500 stands for zero in the data rows.
Some points, one per row:
array([326., 438., 504., 339., 524., 620., 604., 631.])
array([364., 537., 537., 418., 691., 514., 426., 487.])
array([611., 415., 447., 678., 289., 465., 690., 403.])
array([666., 234., 618., 560., 348., 537., 487., 540.])
array([536., 584., 517., 458., 600., 458., 359., 487.])
array([671., 444., 476., 815., 295., 482., 514., 308.])
array([436., 426., 577., 421., 593., 520., 455., 546.])
array([391., 426., 507., 524., 554., 537., 572., 476.])
array([662., 524., 460., 605., 352., 482., 443., 469.])
array([303., 600., 527., 306., 791., 597., 261., 605.])
array([616., 643., 544., 471., 653., 349., 307., 404.])
array([665., 452., 521., 800., 312., 453., 537., 276.])
array([543., 457., 524., 546., 493., 488., 482., 477.])
array([630., 513., 468., 583., 378., 469., 468., 469.])
array([367., 513., 525., 437., 672., 523., 481., 480.])
array([459., 836., 408., 430., 602., 319., 468., 479.])
array([425., 339., 507., 426., 389., 604., 712., 605.])
array([732., 476., 460., 695., 262., 393., 600., 385.])
12 more points follow, each with its number after it:
array([386., 355., 508., 623., 497., 499., 773., 363.]) 0
array([165., 437., 498., 395., 699., 689., 511., 602.]) 1
array([436., 420., 458., 489., 372., 601., 649., 587.]) 2
array([460., 582., 456., 440., 470., 447., 650., 502.]) 3
array([507., 344., 621., 477., 528., 524., 461., 527.]) 4
array([512., 655., 519., 465., 703., 449., 213., 481.]) 5
array([558., 444., 478., 659., 389., 457., 652., 381.]) 6
array([216., 349., 504., 444., 572., 693., 628., 577.]) 7
array([287., 461., 481., 438., 629., 539., 651., 494.]) 8
array([510., 413., 552., 480., 548., 545., 429., 535.]) 9
array([338., 448., 442., 512., 507., 668., 481., 591.]) 10
array([647., 591., 509., 463., 495., 390., 429., 459.]) 11
Which of these numbered points is nearest to each point below, ignoring the 3 directions in which the first points spread most? Its number follows each.
array([546., 513., 516., 508., 529., 474., 435., 500.]) > 9
array([771., 421., 580., 701., 405., 409., 294., 410.]) > 9
array([401., 741., 429., 434., 626., 387., 521., 457.]) > 4
array([558., 473., 501., 588., 458., 427., 620., 389.]) > 6
array([438., 407., 467., 645., 435., 513., 684., 410.]) > 8
array([429., 508., 491., 487., 553., 529., 507., 508.]) > 5
array([447., 411., 526., 423., 442., 541., 660., 575.]) > 3
array([255., 466., 497., 411., 657., 612., 539., 544.]) > 7
array([510., 490., 488., 551., 481., 459., 589., 436.]) > 6
